In the data rows, the value 128 means zero.
The table, row by row:
[099 114 148 106 140 131 141 115 128 144 127 122]
[150 094 106 134 135 140 139 132 140 175 096 174]
[104 137 157 097 114 121 124 116 139 122 139 124]
[138 140 145 120 129 127 129 098 134 131 128 117]
[099 111 147 108 139 130 141 118 124 146 129 120]
[102 112 148 106 090 116 121 143 120 151 151 095]
[093 131 159 093 110 122 122 121 140 129 141 118]
[113 140 152 102 115 120 125 116 137 121 137 126]
[095 121 153 098 100 119 122 132 132 142 146 105]
[139 083 122 128 118 142 131 154 122 165 104 169]
[092 129 158 094 108 121 122 123 139 131 142 115]
[161 151 096 157 157 134 128 096 150 111 118 119]
[098 096 146 122 121 123 135 136 098 158 149 100]
[098 099 145 119 126 124 137 132 104 156 145 104]
[158 151 070 176 166 130 127 127 130 101 117 136]
[149 167 076 176 173 134 122 115 142 102 120 115]
[157 147 112 145 146 131 128 096 144 118 122 117]
[151 096 103 136 139 140 140 127 143 175 096 176]
[105 109 147 109 086 115 120 146 116 154 154 091]
[093 124 155 096 103 120 122 129 135 138 144 109]
[114 140 152 102 116 120 125 116 137 121 137 126]
[112 131 158 102 133 131 134 101 134 135 125 125]
[106 107 146 111 084 114 120 149 113 155 156 089]
[168 150 084 161 149 124 133 122 133 109 117 136]
[110 130 158 102 134 131 135 102 134 136 124 126]
[168 150 083 162 150 125 132 122 133 109 116 136]
[101 136 158 096 113 121 123 117 140 123 139 123]
[159 159 078 171 171 137 126 102 152 102 115 120]
[095 122 154 098 101 119 122 131 133 141 145 106]
[099 135 158 095 113 122 123 117 140 124 139 123]
[123 073 139 127 107 147 124 181 100 140 115 169]
The rows fall into hidden groups. Groups can overlap: rows of different groups may look alike. Groups are numbered from 0 in the order they first appear among the rows asked about.
More rows, each followed by its group:
[092 128 157 094 107 121 122 124 138 133 142 114] 0
[101 121 152 102 141 133 140 108 133 140 123 127] 1
[147 109 161 153 076 123 131 249 029 131 137 154] 2
[097 134 159 094 112 122 123 118 140 125 140 122] 0
[151 095 105 135 137 140 139 129 141 175 096 175] 2
[124 142 146 108 117 119 127 116 136 120 135 127] 0
[160 150 101 154 154 133 128 096 148 113 119 118] 1
[156 146 115 144 144 131 128 096 143 119 123 117] 1
[148 151 069 179 170 131 123 131 125 100 121 133] 0
[092 127 157 094 107 121 122 124 138 133 142 114] 0
[129 085 155 144 092 141 126 236 053 111 128 170] 2
[148 145 126 126 124 118 131 118 133 119 129 129] 0
[168 149 087 159 147 124 133 122 133 110 117 136] 0
[120 141 149 106 116 119 126 116 136 120 136 127] 0
[141 141 142 123 130 127 129 097 135 130 128 116] 1
[160 151 097 157 157 134 128 096 150 111 118 119] 1
[160 156 083 166 167 136 127 099 153 105 115 120] 1
[168 149 091 155 144 123 133 121 133 112 118 135] 0
[119 075 152 136 099 148 123 219 070 111 125 173] 2
[156 162 076 173 173 137 125 105 150 101 116 120] 1
[141 152 072 180 172 131 120 135 120 100 125 130] 0
[116 071 149 132 101 149 122 207 079 116 123 173] 2
[166 148 099 148 138 121 133 120 132 114 120 133] 0
